One turn sends every row of this set to another row. A few are shown first. Where does it send the rows asked after them?
Dok: [  8  -5 -12  -6  -3   9  -3   0 -12  -6  15 -11  -1 -16 -19 -10   0  -2
 -10   0  -8   1 -14   5  -3 -18   5  -6  13  14   4  13  -2  -6  -4   3
  -8  18   3 -23   6  -8  -9 -13]
Bamo: [ 10  -3 -16   3 -16  -6   3 -16 -11  11  -9  13  -3  -8  10   8  -7   4
  12   0   5   3   6  -3  -8  12 -11  -8  16   2 -16 -20  22  -6   5   8
  -6  -4  -3  12  -3   5  -1  10]
Kasi: [ -2  -5  -1   1   6  16 -10 -17  -8   7  -1   4 -14  11   1  16   7   3
   5  19   4  12  11   2  -3   8 -10   3  16 -15  -7 -13   7  11  13   8
  -2  -1   9  22  -4  -4  14  -3]
Vol: [ 10  -5 -10   7  -4 -15 -19   5   5  12   5  13  -3  -5   9   6  -4  -3
  12  -2 -11   2  -5  -8  17   0   0   5   6 -14 -23 -12  -2   8  12  19
   9 -11  -5  18  13   1  10  -4]
riso: [ 15   2 -14  12 -11   4 -20   0   2   6  -4   9 -15  -3   8   9  -4 -12
  12  -9  -6  -6   6  -2   5   3  -6   0   8  12 -25  -7   6   4  23  24
  15  -7  -1  10   0  -1  17  -5]
Fazef: [  7  -5  -9  -3  -3   9  -3   2 -12  -6  13 -16   6 -21 -19 -10   2   2
  -6   1 -10   7 -12   3   4 -15   7 -10   5  13   2  18   3  -6   4   6
 -12  18   2 -22   9  -7  -6  -8]
tarel: [ -6  -5  -8   5   8  11  -2  -2 -13  -8   7  -7  11  -9 -11  -1  -9   3
 -15  -2   5   5 -10   9  -6 -14   3 -10  12  -3   4  21  -3  -9  -7  -7
 -11  22  -1 -17   6 -10   1  -9]
virol: [ -6   1  -8   8  -8   8  -7 -14  -8   2  -9  21 -17   8  15  15  -9   0
   5   7  -1  -5   9   5 -10  -9 -15   6  12  -3 -18 -10   9   2  13  15
  12  -2  10  14   3  -1  16   7]
kemi: [ 12  -2 -12  -1   1  10  -3   1 -14 -11   9 -18   0 -17 -15  -9  -9   1
  -7   4  -6   0 -12   0   4 -15   4 -11   7  11   2  17  -4  -7  -4   1
 -12  17   3 -24   5  -3  -6 -12]
gobil: [ -9  -3   3   0   2  11  -6  -7   0 -13   5 -23  -1 -11 -17 -10 -11   2
 -17  -5  -1   1 -15  -1   2 -18   8  -7   4   7  -3  14 -14  -6   4   0
  -4  20   3 -12   4 -12   1  -7]
fel: [ -6  -6   1  -5  -1  10  -6  -7  -1  -9  12 -16  -3 -10 -18 -11  -1  -1
 -18  -8  -4   4 -18   4  -3 -19   9  -2   8  11   2  12 -11  -5   2   4
   0  22   2 -14   7 -14  -2  -8]
bebi: [ 14   2 -11   6 -15  -6  -9  -9   3   4  -3   5  -8  -4  11   6  -4  -4
  20 -16  -4   1   3  -9   9  20  -3  -3   2   3 -15 -11   5   0  27  12
   9 -10  -7   8   4   6   2   5]
pasa: [ -6  -7  -6   0   6  10  -1  -2 -12  -5  14  -2   6  -8 -15  -5  -1   0
 -17  -5  -1   5 -12  11 -10 -16   6  -3  15   2   8  18  -4  -8  -4  -1
  -4  23  -1 -18   9 -13  -5 -11]
rir: [-13  -7   4  -3   0   9  -7  -4  -1  -9   8 -19   2  -9 -17  -9  -2   0
 -17  -2  -8   6 -14   4   2 -18   9  -1   4   6   0  18  -6  -3  12   5
  -7  19   4 -11   6 -12  -1  -7]
Nukot: [-13  -7  -6   1   5  11  -1  -2 -16  -1   8  -5  13 -12 -17  -4  -3   4
 -15   1  -1   9 -10  13  -9 -16   6  -6  10   0   6  20   3  -9  -1  -2
 -13  21   2 -14   8 -12  -2  -5]
dipos: [ 11  -2 -21  18  -9  -4  -4 -14 -13  13   3  20 -15 -13  10   0  -6   1
  16   4  -1   2  10   1  -9   4 -12 -10  14   6 -25 -16  18  -5   8  20
   6  11  -6  10   1   7  13   0]
Nalez: [ 13  -8 -15   3  -5 -14 -11  -4  -7  19   7  17  -3 -17   8   7  -2  13
  13   6  -2   8  -2  -7   6  -6  -7  -8  12  -7 -27 -25  10   2  -4  12
   0  -1  -1  21  13   1   6   5]
betub: [ -5  -2  -6   0  -8  -3  -2 -12  -7   1 -13  11 -10  13   9  21  -8  -5
  10  -3  -2  -2  11  -5  -7   6 -10   6  17  -8 -16  -7   4   0  26   1
   3  -4   7  22  -1   1   1   5]
Zala: [ 15  -6 -13   8   0   6  -8 -17 -11  16   7   4  -8  -9   2   0   9   6
  12  17   6  16   8   3   2  21  -7 -10  12  -8  -8 -19  19   6   2  19
  -7   1  -5  10  -5   5  12  -5]
Fasug: [ 13  -1  -4   6   3  12 -20  -7   0   9   5  -5 -13   1  -2   5  10  -6
  13   5  -4  10   6  -6  12  20  -2   0   3  -6  -7 -12   1  13  24  19
   7  -8  -1  14  -1   1  14 -10]
vegef: [ -4  -5 -10   0   1  -6 -11   0  -9  17  -4  19  -6   0   4  18 -10   2
  10  12 -10  -1   1  -6   0 -12 -11   7  13 -15 -18 -18  -1   6   7   8
   4  -7  10  28  14  -1   5   0]

Bamo -> betub
rir -> Fazef
Now find these:
dipos -> virol
fel -> Dok
Nalez -> vegef
Kasi -> Fasug
gobil -> kemi

